[[-1  2 30 23 62 61 63]
 [-1  2 30 -1  0  4 49]
 [ 2 38 30 61 62 62 62]] | 30

[[ -9  -5 -45 -49  36 -56]
 [  0  11  53  58 -50  68]
 [-28  17  29  31 -53  42]] | 29

[[ 18 -56 -51   8  12   1 -69]
 [ -5 -15 -24 -17  10  15  38]
 [  2  -4  14  24 -34  57 -55]] | 14

[[-67  -2  -1  43]
 [-67   5  -9   0]
 [-65 -13  -6  -1]] | -6

[[-49   2 -45  -4  -2  50]
 [  0   2   1  -2  -2   1]
 [ -1   2   0  -2  -2   2]] | 0

[[ 13 -51  -4  -4   0]
 [-59  13  -8  -6  -2]
 [ -7  69   5  10   8]] | 5

[[ 10 -12  53  64  11]
 [ 49  49 -21  20 -23]
 [-42 -38  48  21 -58]] | 48

[[  7  42 -36  21  14 -15]
 [  8 -28  29 -17  -3  20]
 [-68  -9 -41  10 -53 -56]] | -41

[[-29 -13  53   0]
 [-28 -13  53   2]
 [ 17 -26   3  43]] | 3

[[-61 -37  24  -2 -13   4]
 [ 33 -14 -19   6  -9 -12]
 [  8  17  -1 -40  -4  -1]] | -1
---
[[ 43  25 -25  34  40]
 [ 37  24 -31  40  53]
 [ 44  25 -30  40  55]] yields -25

[[  2   6  -4   5  17]
 [ -4  12 -12  11  11]
 [-63 -49 -41 -64  40]] yields -49

[-29 -16  65  49] yields 49

[ 24  -1   6 -59  -8 -23] yields -8

[-25 -15  -4 -55] yields -15

[[-43 -14 -53 -32]
 [-11 -18 -37  -6]
 [-47 -17 -49 -35]] yields -47
---
[[75 61 52 54 59]
 [24 15 37 31 32]] --> 31

[[7251 3045 3770 5601]
 [3999 6810 6590 2784]
 [8073 7509 5817 7342]] --> 6590

[[ 24 -11  31   2 -11]
 [-34 -15 -46  -4 -35]
 [ 10  -2  19   1  -6]] --> -4

[[  1  -4 -37  37 -19]
 [  4 -12  35 -26  39]
 [  0  -8 -38  36 -16]] --> -26

[[5051 6759 5059 5737 4905]
 [3875 8509 4460 4912 2838]] --> 4912

[[105 841 354 639 544]
 [103 816 415 770 824]] --> 770
---
15.77,-6.75,17.60,-12.95 out 15.77

-11.402,-13.536,-12.346,12.238,10.055,10.095,-7.609
-2.642,5.329,13.422,-10.722,-8.070,-8.948,10.436
4.502,1.986,7.979,-15.704,-4.885,-13.360,6.908
out -15.704

-1.379,-1.121,1.779,-0.376 out -1.379

-0.204,-0.173,-0.014,0.120,0.065,-0.118
-0.090,-0.123,0.127,0.016,0.123,-0.006
-0.145,-0.125,-0.026,0.026,0.042,-0.103
out -0.026

10.41,-13.54,9.00,-5.87 out 10.41

0.067,0.105,-0.112,-0.089,0.036,0.085,-0.154
-0.025,-0.074,0.115,0.139,0.003,-0.025,0.090
0.212,0.225,-0.027,-0.014,0.181,0.230,-0.182
out -0.014
---
-10	9	12	-2	5	9
64	-25	-6	3	3	16
-16	5	14	8	4	13
| 14

-54	-8	7	-16
-30	-6	9	-20
7	-2	-39	18
| -39

1	3	-5	12	24	-2
-55	-7	4	-21	37	-27
49	10	-9	25	-41	33
| -9

-14	3	4	1	1	-4	-6
-21	-30	-14	56	34	-6	32
-14	0	0	0	0	0	0
| 0

-22	-28	37	30	-6	-3
-69	-1	7	-6	12	6
-15	-9	26	38	-9	-2
| 26

-48	-28	53	20
-37	-15	42	14
-22	-54	27	46
| 27

0	1	-1	-58	1
1	2	7	-15	8
5	-13	14	2	-10
| 14

-42	-14	-27	-12	22	-3
-30	-46	23	-25	16	52
-50	-31	22	32	-27	31
| 22
---
Q:
[[-17  47 -23  23 -10  50   2]
 [ 13  63  40  -4  61  61  54]]
A: 61

Q:
[[-19  -4  10  -1  17 -44]
 [  3  -8  38  49  23 -10]
 [  2 -11  24  14 -35  12]]
A: 23

Q:
[[ -6   3 -63   9]
 [ -6 -23  -8 -12]]
A: -8

Q:
[[ 15   4  18  24  51]
 [ 22  -4 -16  59  -7]]
A: 59

Q:
[[ 65  67 -63 -61]
 [ 65  61 -64  64]
 [ 35 -58  68 -54]]
A: -64

Q:
[[ 2 20 60 12]
 [ 1  0  3 36]
 [17 59  0  1]]
A: 3

Q:
[[-44   0  17  48 -32   1  21]
 [-36  30 -30  35  26 -51  64]]
A: -51

Q:
[[ 12 -30 -31 -52  35]
 [-31   1  19  67 -19]
 [ 33  20 -31 -57  12]]
A: 67

Q:
[[-35 -43 -51 -48 -45]
 [-39 -42 -46 -50 -48]
 [ 48 -47 -46 -44 -44]]
A: -50
---
 -1   28  -20  -26   -2   -5  -25
 -1   24  -15  -49    2  -15  -38
 -1   32  -15  -59    2  -15  -37
--> 32, 28

55  16  -5  34   0  -6   1 --> 55, 34

  6  -70   26   48 --> 48, 26

 31  -35  -61  -44
 16   -5    5    0
--> 31, 16

-25  -41  -50  -49  -40   22 --> 22, -25

 49    3    3  -12   -6   56   19 --> 56, 49

 13    9   20  -55   32 --> 32, 20
---
-50   28   18   51    5  -51
 17   52   35   37   27  -53
⇒ 37

 28   27  -63  -19   49 ⇒ -63

-64   68  -66  -69  -64   51   70 ⇒ -64

-46  -51  -63  -70  -63  -60   53 ⇒ -63

-24  -61   49   45 ⇒ -61

 12  -39   10   25   -7   50   52 ⇒ -7
